In the data rows, zero lies at 4.5, halfway between 4 and 5.
Some points, one per row:
[3 6 4 4 7 4 2 2 5 4 4 7 7 2 7 7 7 2 1 5 7 6 5 4]
[3 6 4 4 1 5 8 8 4 4 5 1 2 7 2 2 1 6 4 5 3 4 6 4]
[5 5 4 4 7 4 2 2 5 4 5 6 4 5 4 4 7 3 3 5 6 5 6 4]
[3 6 3 4 0 5 7 7 4 5 5 1 2 7 1 2 1 5 4 4 3 5 7 3]
[3 6 4 4 1 5 8 8 4 4 5 2 7 1 8 7 1 4 3 2 1 5 3 3]
[4 3 8 3 5 5 6 4 6 2 3 8 3 7 3 2 6 3 6 8 4 6 4 6]
[3 6 4 4 7 5 2 2 4 4 5 6 2 7 2 2 7 5 2 7 6 5 7 4]
[3 5 4 4 7 4 2 2 5 4 4 7 2 7 2 2 6 4 2 7 6 6 7 4]
[5 4 3 5 3 5 6 6 4 5 5 3 6 2 7 7 3 4 4 4 3 4 3 4]
[6 6 6 4 4 4 5 5 6 5 4 4 5 5 4 4 3 5 7 4 6 4 4 3]
[4 6 3 4 1 5 8 7 5 4 5 1 2 7 1 1 1 6 4 6 3 4 6 4]
[3 1 9 6 3 5 8 6 3 5 5 2 1 5 4 3 1 2 6 2 4 3 6 5]
[3 6 4 5 1 5 7 8 4 4 5 1 7 1 8 7 1 4 3 3 1 2 2 5]
[7 1 4 5 6 4 3 3 4 4 4 5 5 4 5 5 7 7 8 7 5 5 4 6]
[5 3 4 4 7 4 2 3 5 4 4 6 4 5 4 4 6 4 3 5 4 6 5 5]
[7 4 4 5 4 4 6 5 5 5 5 3 4 7 2 3 5 7 9 5 6 4 5 4]
[6 3 4 4 4 5 5 5 4 4 5 4 2 7 2 2 4 6 5 3 3 4 5 6]
[6 6 7 4 4 6 5 7 4 5 5 3 4 7 3 2 5 5 7 4 4 3 5 5]
[4 6 4 4 7 4 2 2 5 4 4 6 2 7 2 2 8 5 3 6 6 6 6 5]
[3 6 4 5 1 5 8 7 4 4 5 1 7 2 7 7 1 2 3 2 2 2 5 4]
[4 6 7 4 4 5 6 6 4 4 5 4 3 6 3 3 3 5 5 4 5 3 4 5]
[6 3 4 4 6 5 2 3 5 4 4 6 2 7 2 2 6 6 4 4 4 5 5 6]
[3 5 3 4 7 5 2 2 5 4 4 7 8 1 8 7 7 4 1 5 7 4 3 4]
[6 3 4 5 4 4 5 5 5 5 4 4 4 4 5 4 5 5 6 5 5 5 4 6]
[3 5 4 4 7 4 2 3 5 5 4 7 4 5 4 4 6 4 2 4 7 6 7 5]
[7 1 4 5 6 5 3 3 5 4 4 6 6 2 7 7 7 7 8 6 6 5 3 6]
[3 3 6 5 3 4 5 5 4 5 5 4 1 7 3 2 4 5 5 5 5 4 6 3]
[7 2 3 4 6 5 3 3 4 5 4 6 7 2 7 6 8 6 8 6 6 4 2 7]
[7 1 4 5 6 5 3 3 5 4 5 6 7 1 7 6 7 6 7 5 6 7 3 6]
[5 6 4 5 3 4 6 6 5 4 5 4 4 5 4 4 3 4 4 4 4 3 6 3]
[3 6 4 4 7 4 2 2 4 5 5 7 2 7 2 2 7 5 1 5 5 8 6 4]
[4 5 8 6 5 3 3 4 5 5 2 7 9 2 5 8 8 2 5 3 3 6 1 6]
Here are 10 more points, each followed by its number:
[4 4 8 5 9 4 4 3 5 4 5 6 0 7 1 3 5 4 2 5 6 6 5 4] 0
[3 6 4 4 4 4 5 5 4 4 5 4 5 4 5 5 2 5 3 4 3 5 5 3] 1
[3 6 4 5 1 4 7 8 4 5 5 2 7 2 7 7 0 5 3 4 2 5 4 3] 2
[3 5 4 4 7 4 2 2 5 4 4 7 2 7 2 2 5 5 2 5 6 5 8 4] 3
[7 6 5 4 3 4 7 8 4 5 6 1 4 7 2 3 5 6 9 3 2 3 5 4] 4
[6 5 6 5 6 4 3 3 5 4 3 7 8 2 6 7 8 2 5 3 3 5 2 4] 5
[2 1 8 6 1 5 6 7 4 5 5 3 1 6 3 3 2 6 7 4 4 3 7 2] 6
[7 1 4 5 6 5 3 2 4 5 4 6 7 2 7 6 8 5 8 7 4 6 3 5] 7
[3 6 4 4 1 4 8 8 4 5 5 1 7 2 7 7 0 5 5 3 2 3 3 4] 8
[3 6 4 4 1 5 8 7 4 5 5 2 5 4 6 5 0 5 3 3 2 4 4 4] 9
Which of these numbered points is nearest to each point below, looking only along the 7 directions in which the first points spread most? Its number follows each.
[3 6 4 4 3 4 6 5 4 5 5 4 4 5 4 4 3 4 2 5 4 5 5 4] > 1
[7 1 3 5 5 5 4 3 5 4 4 6 6 2 6 7 7 7 8 6 7 6 3 6] > 7
[3 5 9 5 7 5 2 3 7 5 3 6 8 4 6 7 7 4 3 5 6 5 3 6] > 5
[5 4 6 5 6 4 2 2 4 4 4 6 7 2 7 6 6 3 6 4 3 5 3 5] > 5
[6 4 7 6 6 3 4 4 6 5 4 6 2 7 3 3 4 7 7 7 7 9 5 6] > 0
[3 6 4 4 1 5 8 8 4 5 5 2 5 4 5 5 0 4 4 2 2 4 5 5] > 9
[7 2 4 5 6 4 3 3 4 5 4 6 2 7 2 3 7 7 7 7 7 6 5 6] > 0
Here are 10 other points, each followed by its number:
[6 6 4 4 4 4 5 5 4 4 5 4 5 5 4 4 6 6 6 3 4 4 5 4] 0
[3 6 3 5 1 4 7 8 4 5 5 2 7 1 7 7 0 3 2 2 1 3 4 4] 1
[3 3 7 5 2 5 8 7 4 5 5 2 2 6 3 2 1 3 5 2 3 3 6 4] 2
[3 5 3 4 6 5 2 2 4 4 4 7 2 8 2 1 5 6 2 6 8 6 5 5] 3
[3 5 4 4 7 4 2 2 5 5 4 7 2 7 2 2 7 5 2 5 7 5 7 5] 4
[4 6 4 5 2 4 7 7 3 5 5 2 3 5 5 4 1 4 5 3 3 4 4 5] 5
[5 5 6 5 3 4 5 6 3 6 4 4 5 5 5 4 5 5 8 5 4 5 5 4] 6
[4 5 6 5 6 4 3 3 5 5 3 7 8 2 6 7 7 2 3 4 5 6 2 5] 7
[2 6 6 4 8 4 3 1 5 4 4 5 4 8 2 3 6 6 2 4 7 4 4 5] 8
[8 2 3 5 6 5 3 4 5 4 4 6 2 6 3 3 7 7 7 7 6 5 5 6] 9
The same question for these:
[6 5 6 4 2 5 7 9 4 6 4 3 4 7 3 2 5 6 9 5 4 4 5 5] > 6
[4 4 6 3 4 5 6 6 5 3 4 5 3 7 3 2 4 4 5 7 3 5 5 6] > 6
[3 6 4 4 7 5 1 2 4 5 4 7 2 7 2 2 6 5 3 5 7 6 6 4] > 4
[4 2 7 6 1 5 9 6 5 5 5 3 4 7 2 2 0 5 6 3 3 2 6 2] > 2
[2 6 8 4 9 4 3 1 4 4 4 4 5 8 2 5 6 7 3 4 8 3 3 5] > 8
[3 6 4 4 1 5 7 8 5 4 5 1 5 4 5 5 1 4 3 4 1 2 3 5] > 5
[8 2 3 5 6 4 3 3 5 4 3 7 2 6 2 3 7 7 7 8 6 6 4 6] > 9
